One turn or mirror swaps these rows in pairs. Which row does each one swap with?
The rows were stretched afterwards, more along some directions than others.
Q74: [-2.40 -1.79  0.25  1.31 -0.31  0.94  0.61 -0.21 -2.37 -1.02  0.32 -0.10
 -1.81 -0.08 -1.20  1.44]
Q296: [-5.39 -1.49 -1.55 -0.06 -0.36 -1.47 -0.18 -0.61 -2.44 -1.26  0.93 -1.58
 -1.58  2.00 -1.43  0.33]
Q674: [-1.80 -1.72 -1.90 -0.06  1.05  0.55  0.40  1.21 -2.29  0.38  1.25 -0.23
 -0.30  1.71 -1.05 -0.74]
Q212: [-3.69 -1.33 -0.85  2.42  0.67  0.32 -0.20 -0.27 -2.56 -0.33 -1.02  2.39
 -1.88 -0.52 -1.80 -1.45]
Q329: [-1.78 -1.82  0.56 -0.40 -0.19  0.80 -1.38 -0.02 -2.83 -0.88  2.56 -1.69
 -1.64 -0.04 -0.83 -1.09]
Q859: [-4.35 -1.62 -0.21  1.82  0.37 -0.23  1.24 -1.40 -4.30  0.10  0.08  2.37
 -1.84 -0.35 -1.12 -1.98]
Q592: [-3.41 -1.11 -0.83  2.42  0.25 -0.96  0.97  0.34 -2.62 -1.92 -1.68  0.35
 -1.67  1.38 -1.07 -2.05]
Q396: [-1.86 -1.91 -0.90  0.78 -1.14  1.29 -2.61  1.14 -0.04  2.12  0.16  0.03
 -0.79 -1.54 -3.58 -1.15]
Q581: [-3.70  1.15 -0.25 -0.75  0.69  0.14 -2.16  0.03 -0.27 -0.74  1.10 -0.88
 -1.02  0.11 -2.71  1.01]
Q666: [-2.25 -1.49 -0.02  2.32 -0.48 -0.76  2.17 -0.61 -3.31  0.22 -0.70 -1.08
 -3.01  1.58  1.03  0.45]
Q687: [-2.94 -0.04 -2.40 -0.46  1.03 -1.66 -2.44 -0.13 -0.01 -1.86  1.10 -0.71
 -0.92  3.48 -0.61 -0.50]
Q617: [-2.19  0.60 -0.97 -0.64  0.71 -0.46 -2.25  0.97 -1.58 -1.94  1.74 -0.73
  0.05  1.33 -2.75 -2.31]
Q96: [-2.62  0.47 -1.04 -0.54  1.69 -1.03 -0.81 -1.11  0.44  0.86 -0.66 -1.39
 -0.36  1.83 -2.39 -2.80]
Q530: [-2.40  0.45 -1.45  0.28  0.48  0.08 -1.84  0.55 -2.04 -0.73  1.32 -0.23
  0.37  0.17 -2.51 -2.71]
Q753: [-3.50 -0.41 -1.19 -0.94 -1.82 -2.09 -2.97  2.96 -0.17 -3.12  0.94 -4.14
 -1.65  3.62 -3.14 -1.12]
Q70: [-3.61 -1.38 -2.27  1.04  0.39  0.28 -1.89  1.28 -3.87 -0.25  2.61  1.49
 -1.55  1.24  0.38 -0.84]
Q969: [-2.37 -1.72 -2.07  0.64  0.66 -1.07 -0.44  0.42 -0.83 -1.80 -0.09 -0.49
 -0.26  3.56 -0.30 -2.35]
Q522: [-2.48  0.01  0.41 -1.65 -0.83 -3.31 -1.37  0.28  0.64 -2.29  0.95 -3.54
 -3.47  3.94 -0.60  0.25]
Q428: [-1.80 -1.11  0.82  2.25  0.38  0.86 -1.56  0.53 -0.02 -0.21 -0.16 -0.80
 -1.97  0.24 -0.52  1.06]
Q137: [-4.22 -0.96 -2.48  1.25 -1.01  0.18 -0.70  1.20 -2.45 -0.82  1.30 -1.02
  1.04  0.82 -2.18 -1.96]
Q363: [-3.64 -1.67 -1.95  1.27 -0.54 -1.34  0.53  0.19 -3.87 -2.02  0.26 -2.52
 -2.81  4.27  0.18 -1.28]
Q618: [-1.91 -0.38 -0.05 -0.57  0.47  1.21 -2.62 -0.15 -0.21  0.70  1.43 -1.00
 -1.04 -1.94 -3.71 -1.34]
Q178: [-3.31 -1.40 -2.05  1.12 -1.12  0.08 -3.13  2.62 -3.20 -2.09  2.40 -0.12
 -1.44  2.98  0.62 -0.91]
Q748: [ 0.21 -0.89 -0.15 -0.09  1.56 -1.03 -0.53  0.67  0.37 -0.93  1.00  0.09
  0.00  2.08 -0.33 -2.05]
Q672: [-1.67 -2.55  0.26 -0.02 -1.06  0.30 -0.19 -0.62 -1.82  1.77  1.52 -0.12
 -2.60 -0.59 -0.98  0.07]
Q385: [-3.59  0.84  0.08 -0.60  0.45 -2.80  0.24 -1.03 -0.67 -1.65  0.58 -2.74
 -0.99  2.46 -1.66 -1.36]
Q999: [-1.54 -0.41 -1.59 -1.29  0.82 -0.19 -2.52  2.52 -0.33 -1.11  1.54 -0.72
  2.05  2.70 -1.42 -1.13]
Q313: [-1.35  0.32 -1.37  1.09 -0.21 -1.15  0.34  2.59 -0.32 -1.31 -1.90 -3.10
  0.02  4.33  0.42 -1.06]
Q495: [-0.05 -1.69 -0.41  0.67 -0.86  0.28 -1.30  1.64  0.43  0.51  0.36 -0.50
  0.44 -0.67 -2.95 -2.46]
Q451: [-3.41 -0.96 -0.16  0.45  0.01  2.07 -2.31  1.82 -2.78  0.14  3.17 -1.49
 -0.32 -0.69 -2.29  0.17]
Q930: [-0.57 -0.69 -0.06 -0.01  1.14  1.03 -1.53  1.91  0.75  1.32  0.72  0.82
  0.97  0.00 -2.07 -2.54]
Q234: [-1.98 -1.45  1.01  1.71  0.20  0.46 -1.01 -0.72 -0.65  0.19  0.41 -0.35
 -4.19 -1.13 -0.52  0.53]
Q9: [-4.36 -0.53 -2.12  0.53 -1.74 -1.50 -2.77  3.05 -2.05 -2.29  0.74 -1.93
 -1.58  2.63 -1.59 -1.47]
Q146: [-1.49  1.40  0.41 -0.25  0.88 -2.30 -0.59 -0.13 -0.62 -1.88  0.28 -1.33
 -1.90  3.07 -0.52 -1.48]
Q547: [-2.68 -1.40 -2.03  1.67 -0.19  0.70 -2.05  2.27 -0.94 -0.14  2.03  1.02
 -1.21  0.16 -1.59  1.09]
Q726: [ 0.12 -0.22 -0.18 -0.38  0.20 -0.95 -0.13  0.45  0.93  0.17  0.62 -3.28
 -1.84  2.18 -0.70  1.46]
Q167: [-2.08 -0.25 -2.92 -0.42  0.77  0.59 -2.17  2.11 -1.71  0.42  1.88 -1.03
 -0.04  2.60 -0.66 -1.66]
Q156: [-3.15 -2.24 -0.29  1.56 -0.93 -0.11 -0.76  0.15 -2.61 -2.21 -0.06 -1.46
 -3.60  0.88 -1.01 -0.17]

Q96 swaps with Q363
Q617 swaps with Q212
Q296 swaps with Q726
Q581 swaps with Q74
Q930 swaps with Q178
Q687 swaps with Q674

One turn or mirror swaps these rows in pairs. Which row does each one swap with?
The rows were stretched afterwards, more along some directions than others.
Q93: [ 0.78 -1.21 -0.58 -2.58  1.99  0.32 -1.75  0.14 -0.23 -0.70  0.24 -0.90
 -0.71 -0.84 -1.43  1.08]
Q981: [-0.42  1.87  0.11 -1.12  0.91 -0.67 -1.13 -0.45 -0.02 -0.26 -0.85  0.59
  1.28 -0.76 -0.59  0.85]
Q163: [ 1.03 -1.57 -1.24 -2.25  1.76  0.06 -0.78 -1.01 -0.40 -1.15  0.34  0.23
 -1.06 -1.11 -1.49  0.71]
Q13: [-0.30 -0.49 -0.63 -1.58  1.55 -0.13 -1.44 -0.44 -0.56 -0.72  1.24 -0.18
 -1.23  0.07 -1.80  0.30]
Q595: [-0.89  0.71  1.17 -3.08 -0.02  1.09 -0.66 -1.04 -0.43 -2.15 -1.35  0.62
 -0.38 -1.27 -0.91  0.87]
Q689: [-0.53 -0.12 -0.01 -1.99  0.30  0.22  0.13 -2.15 -1.32 -0.75 -1.97  0.16
  0.61 -2.49 -1.97  0.00]
Q889: [-1.03  0.14  0.67 -2.27 -0.82 -0.30 -0.09 -1.59 -0.48 -1.72 -2.06 -0.38
  0.06 -0.84 -0.19  0.67]
Q435: [-1.12  0.15  0.17 -1.22 -0.21  1.40 -0.82 -2.44 -0.19  0.63 -1.16  1.41
  1.78 -3.03  1.48 -1.44]
Q244: [ 0.30 -1.60 -1.14 -1.57  1.67  0.31 -1.65 -0.13 -1.00 -0.41  0.86  0.48
 -0.18 -0.05 -1.27  1.11]
Q334: [-1.40 -0.56  0.19 -0.44  1.12  0.73 -0.12  1.66  0.66  1.29 -0.34  0.63
  0.78 -1.06  1.36  0.13]
Q675: [-1.66  0.20 -0.31 -1.54  0.93  1.20 -1.76 -2.53 -0.74  0.89 -0.44  2.74
  2.65 -2.58  1.26 -2.16]
Q369: [-0.47 -0.20 -0.02 -0.03  2.43  0.91 -0.80 -1.32 -1.43  1.06  0.16  2.84
  2.48 -0.65  1.25 -1.48]
Q754: [-0.92 -0.10  0.45  0.31  0.51  0.35 -0.45 -1.44 -0.91  0.40 -2.10  1.00
  2.79 -2.44  0.86 -0.91]
Q226: [ 0.36 -1.35 -0.68 -2.00  2.42  0.35 -1.27  0.27 -0.12 -0.89  0.26 -0.01
  0.19 -0.04 -1.44  0.98]
Q820: [-1.17 -1.05 -0.39 -0.91  1.41  0.38 -0.28  1.48  0.68  0.64 -0.36  1.35
  0.77 -1.28  1.33  0.18]
Q569: [ 0.34  0.46  1.10  0.86 -0.62 -0.61  1.88 -0.08 -0.53  0.12  0.26 -1.65
 -0.13 -0.49  0.31  2.20]
Q37: [ 1.06 -0.15  1.36  2.02 -0.19  0.52  1.40  0.22  0.41  0.13  0.64 -0.15
 -0.95  0.13  0.57  0.61]
Q394: [-1.28 -0.69 -0.26 -0.20  0.80 -0.09  0.66  0.39 -0.50 -0.69 -0.72  1.76
  0.80 -2.05  1.26  0.75]
Q659: [-1.32  0.54  1.34 -0.62  0.26  0.37  0.28 -0.11 -0.02 -0.18 -1.17 -0.67
  1.74 -2.64  1.72 -0.48]
Q49: [-0.76  0.59 -0.10 -2.26 -0.37  0.18 -0.45 -1.82 -0.34 -2.17 -2.16  0.24
 -0.17 -1.19 -0.31  0.88]
Q318: [-0.31  0.93 -0.09 -1.64  0.22  0.29 -0.17 -1.92 -0.44 -1.65 -1.63  0.74
  0.61 -0.18  0.54  0.36]
Q323: [ 0.53  0.76 -0.35  0.37  0.46 -0.15 -0.02  0.85 -0.62  1.31 -0.70  0.76
  1.84 -0.92  1.32  1.09]
Q267: [-0.59 -0.21  0.05 -4.18  0.79  0.45 -1.17 -1.75 -1.07 -1.20 -1.15  1.73
  2.22 -4.40 -0.44 -1.11]
Q65: [-0.92  0.13 -0.98 -3.60  0.15  0.11 -0.87 -1.61 -0.21 -0.50 -1.51  0.21
 -0.62 -3.34 -2.10 -0.47]
Q340: [-0.97 -1.01 -0.36 -0.63  0.87  0.05 -0.23  0.82  0.87  1.53 -0.51 -0.10
  0.00 -1.50  0.62  0.23]
Q893: [-1.42 -0.17 -0.33 -2.26  0.81  1.17 -1.65 -2.57 -0.56 -0.06 -0.82  2.94
  2.68 -3.12  1.33 -2.23]
Q718: [-1.38  0.47  0.20 -1.07  0.30  1.28 -1.36 -2.35 -0.38  0.52 -0.44  2.81
  2.49 -2.23  2.12 -1.74]
Q268: [-0.51 -0.22  1.63 -0.13 -0.18  0.85  0.65 -0.56  0.29  0.11 -0.15 -1.02
 -0.49 -2.40  1.18  1.00]
Q798: [-0.74  0.08 -1.50 -2.73  2.49  0.99 -2.12 -0.49 -1.22  0.37 -0.93  3.23
  2.12 -2.87 -0.15 -0.10]
Q168: [ 0.06 -0.27  0.56  0.26  0.00 -0.10  0.66  0.45 -1.09  0.30  0.26  0.33
  1.93 -0.30  1.84  1.05]
Q266: [-0.26  0.71  0.27 -1.17 -0.94 -0.52  0.35 -2.32 -0.05 -1.14 -1.20  1.46
 -0.06 -1.31 -1.79 -0.47]
Q277: [-0.49 -0.02  0.77 -2.65 -1.15 -0.27  1.11 -1.83  0.27 -3.01 -2.09 -0.47
 -0.56 -1.89 -0.71  1.17]
Q690: [-1.50  0.52  0.55 -0.41  0.01 -0.03  1.08  0.42 -0.31 -0.69 -0.23  1.51
  2.16 -0.45  0.15  0.44]
Q788: [-0.04 -1.80 -1.05 -1.97  2.01  0.10 -1.05 -1.34 -0.98 -0.67  0.66  0.40
 -0.30 -0.61 -1.74  0.55]
Q813: [ 0.70  1.03  0.36  0.00  2.09  2.21 -1.26  0.36 -0.43  0.13 -1.20  0.45
  0.94 -1.13  0.77 -0.47]
Q997: [-0.55  0.39 -0.69 -1.72  0.15 -0.91  0.65 -0.22  0.24 -1.12 -0.61  1.70
  0.54 -2.11 -0.78 -0.37]
Q828: [-0.69  0.29  0.83 -2.36 -1.03 -0.09  1.18 -1.18 -0.17 -2.07 -1.56 -0.84
 -0.38 -0.87 -0.33  1.37]
Q631: [-0.09 -0.30  1.23 -0.37  1.10  1.45  0.18 -1.35 -0.38 -0.72 -0.64  2.70
  1.76 -2.97  1.60 -0.90]
Q48: [-1.64 -1.26 -0.91 -1.64  1.06 -0.32 -0.88 -1.60 -1.73 -0.50 -1.70  2.58
  2.50 -1.63 -0.65 -0.50]
Q734: [-1.29 -1.14 -0.51 -1.02  1.64  0.56 -0.88  1.44  0.73  1.07 -0.39  1.12
  0.59 -1.15  0.55 -0.49]

Q435 swaps with Q340
Q37 swaps with Q266
Q65 swaps with Q268
Q889 swaps with Q244
Q631 swaps with Q997
Q690 swaps with Q369
Q318 swaps with Q226

